Each path below is one point turned by a fixed rotation once a step. After each direction that follows a path, write how fast that rotation turns it, in degrees a step (0 if it stays still).
Each turn is a multiple of 5 degrees from 10 to 175, or 0.
Each row of a path follows its step; steps can be skipped.
path 1
step 0: [25 29 41 -142 120 -70 39 19 -30 -65 -68 -127 166 -22 228 -128 -80 -68 15 -179 130 -225 8 136 -177 46 -328 74 -212 18 14 125 -190 75 54 -209 -276 -61 -302 -59 63 -166 40 46 -39 -1 -218 172 179 -117]
step 3: [-158 67 17 -14 152 -140 -174 -163 -83 79 192 -92 206 -12 32 303 -22 26 -213 -150 130 96 -69 3 209 -229 -64 -183 -54 -17 12 90 -3 -15 -342 -167 24 -180 8 155 -18 13 256 165 43 -57 -38 -133 -148 -54]
step 6: [103 254 -238 -73 -220 115 63 -164 204 288 -114 9 -153 62 -7 -29 -5 81 -147 182 137 20 -98 -30 -108 -35 79 -29 -39 56 3 323 -121 9 112 -27 -11 -319 -61 292 162 55 -47 -94 54 21 -136 -111 36 -6]
step 7: [41 -85 -2 20 -14 -117 -363 -271 -277 -126 85 -183 84 -152 127 -115 -11 -196 -88 -182 -194 -16 221 149 -98 27 -108 39 -125 -118 -271 97 159 47 -13 -26 -5 -170 27 -119 118 49 -145 93 18 -84 169 -59 -1 -31]
step 9: [106 -129 94 -122 95 70 68 -1 -28 2 -145 -89 28 66 306 61 194 -225 27 -270 -185 -303 -131 258 1 7 -33 68 -90 94 86 135 67 32 167 -152 -170 -212 57 141 -93 34 -124 281 54 175 -104 93 -26 49]
step 17: [9 91 162 208 -111 34 -141 -93 61 -5 72 110 124 26 -32 256 -59 122 -355 1 -30 -110 -74 256 -85 -137 -132 -19 -186 -27 169 -130 -73 -186 104 -223 39 -149 -87 -27 274 1 -96 71 27 212 -80 -111 -261 -40]
step 18: [96 -77 -53 -327 65 152 65 73 -212 109 38 31 178 -148 151 -96 -64 -257 65 -193 124 92 -219 102 97 -117 -85 207 -96 149 -291 168 -174 9 -3 24 -109 -194 -5 81 -213 107 -125 48 -21 72 -146 84 -61 17]
step 19: [19 187 -243 151 -77 -176 -30 1 -101 86 44 103 161 -8 71 103 287 135 -260 -138 -205 -207 106 67 -163 -97 89 -180 104 -178 69 -33 27 52 -251 85 90 13 98 126 -36 18 106 211 -34 -74 -321 -62 -48 -49]
Speeds:
[-74 74 24 -33 2 -32 14 8 -33 -53 57 -33 54 30 -22 44 31 -14 14 33 62 2 64 49 9 33 -26 16 55 -48 41 20 51 26 11 -26 -6 -21 -34 -6 31 66 9 -5 1 -44 92 3 1 -29] -> 85
[4 67 -78 55 -11 -18 5 -24 12 -43 -9 38 -41 -59 6 -38 0 59 26 20 -20 16 16 35 87 -6 -43 -53 67 11 -47 43 26 19 19 0 33 0 13 30 23 -14 -44 30 69 -25 -18 20 83 18] -> 80
[43 35 -112 11 42 14 9 -34 4 -39 20 44 31 -5 11 6 -38 -52 -48 -39 35 44 9 -35 -13 -13 34 -22 -20 6 -34 -7 67 47 57 75 -64 17 9 47 13 40 50 -28 8 42 20 -6 -57 -29] -> 90
[0 24 -19 -13 -25 22 64 54 2 48 -3 -27 44 -13 108 -1 44 90 43 32 -35 -28 -4 21 -48 18 33 28 8 33 -58 41 29 0 22 13 4 28 18 -47 19 57 75 -27 16 -20 -51 36 -31 -27] -> 80
[-32 -6 -29 -16 -79 102 -4 60 -60 11 5 -10 -21 11 -53 -69 -45 -79 2 -19 -4 16 44 41 43 24 -22 14 -23 -32 -17 -4 43 22 -29 32 55 36 68 -51 20 11 22 37 -33 -4 -43 -2 -2 -21] -> 130
[-83 -13 -19 -31 44 -3 50 -21 -29 21 35 2 -49 43 5 82 -62 -9 -1 28 -15 101 -33 -1 32 -14 9 84 27 14 -13 79 -24 11 -29 43 1 -14 -24 28 4 -60 23 -16 -20 -17 -54 37 9 13] -> 145
path 2
step 0: [62 200 -30 -10 86 -170 -138 -84 -95 47 51 -196 -9 33 15 89 49 -32 133 -187 4 65 112 109 45 219 -133 169 41 10 10 123 -30 -6 -26 133 -2 139 110 -76 45 187 65 258 -72 -136 -340 149 32 167]
step 5: [80 220 117 92 19 -83 -123 90 -47 3 233 84 -44 -135 79 233 27 101 230 118 56 123 -32 -63 -20 -24 11 87 -128 148 -20 59 89 107 -61 242 117 -212 63 -166 17 179 90 47 -183 -139 83 201 -49 7]
step 10: [-64 149 -77 -75 144 112 130 197 20 -96 235 146 68 -152 4 31 -65 -81 -37 -75 280 183 117 -227 -6 -65 -36 23 -228 211 -45 -29 30 -135 42 43 -8 -29 138 279 -65 47 -82 59 -132 49 62 71 -38 103]
step 11: [231 -77 -233 -39 -166 -41 5 -222 83 69 230 86 147 -2 -98 262 66 30 36 -6 -93 -70 -102 104 31 203 10 272 -121 34 -119 -152 127 -48 -76 141 -41 -113 191 39 65 76 -104 -52 -41 98 -58 58 -40 79]
step 12: [116 84 27 -72 18 -17 -249 35 -70 -7 61 7 43 -109 -89 21 131 253 189 -68 105 4 223 158 -6 3 -44 -88 25 8 4 1 -238 -218 -2 114 -201 -10 13 76 119 -110 209 107 -48 200 -287 77 90 -33]
step 13: [-22 161 -142 -120 -57 -341 163 30 -11 110 -108 -150 -171 92 -52 -65 -93 -109 130 13 -15 -136 -103 52 -126 108 83 111 118 -68 114 82 -131 -60 -57 233 20 107 183 265 -116 76 100 177 -54 97 27 -23 25 -50]
step 15: [190 66 -40 -38 -31 69 194 270 -52 -31 -125 -80 -98 -155 -113 -39 -29 -38 -97 -27 4 37 30 -104 162 -29 52 33 -66 203 118 -121 189 161 -5 -177 -26 -90 -53 213 -14 -47 -34 277 -50 116 -109 -26 -182 -233]
step 18: [-60 -29 -7 -111 22 -61 -49 130 -21 333 117 -426 -69 -13 -119 110 35 -26 97 -9 -28 -85 11 40 65 54 1 -136 15 98 -16 84 -71 10 11 288 63 -258 98 -44 198 50 174 92 35 -40 9 84 11 121]
Speeds:
[-77 29 63 28 35 -47 15 15 33 57 -45 -32 -18 14 -25 -1 65 -22 -7 27 -3 58 44 8 -45 16 -17 -1 -3 -49 -37 52 -32 53 -42 94 -21 14 -49 -8 -49 62 -14 5 37 62 -4 3 11 16] -> 80
[3 25 33 4 79 3 -13 12 14 39 44 -16 -19 13 -76 -22 -2 -53 40 48 3 -12 -12 -23 -12 36 -1 -17 4 13 -31 -50 -37 -25 -48 -91 -107 71 -18 16 48 7 -43 -16 -42 -50 9 34 38 -22] -> 170
[15 -22 -51 21 24 13 22 25 -27 46 -33 -11 14 -20 27 54 28 5 121 9 -14 51 52 -27 37 15 -16 79 -22 -67 -26 -5 -53 -29 33 -13 42 10 18 -45 80 -15 -11 16 -20 24 55 -55 26 4] -> 60
[-22 5 -59 -2 -32 58 8 26 -23 -106 12 -12 -1 18 -16 -18 51 45 31 35 18 -15 -49 11 13 63 0 14 -29 -58 -55 -44 -12 99 -2 12 -36 -4 16 -26 -8 58 61 -58 -7 -9 31 47 -31 -20] -> 120
[-12 31 24 -11 -24 -15 43 41 -32 4 -27 -21 76 32 3 -47 20 -8 60 54 16 -56 -2 87 13 2 -29 -61 73 -28 2 -59 42 -77 -48 44 33 -19 8 -7 34 -24 0 -34 -28 23 -26 7 2 71] -> 65
[18 42 9 -25 20 -41 71 17 11 -31 14 21 -42 -63 -61 -11 34 17 -42 28 -57 -23 -8 18 12 9 -3 37 -17 -3 37 13 -33 -40 56 -84 21 -21 35 6 7 35 34 -29 49 101 -15 46 58 59] -> 20
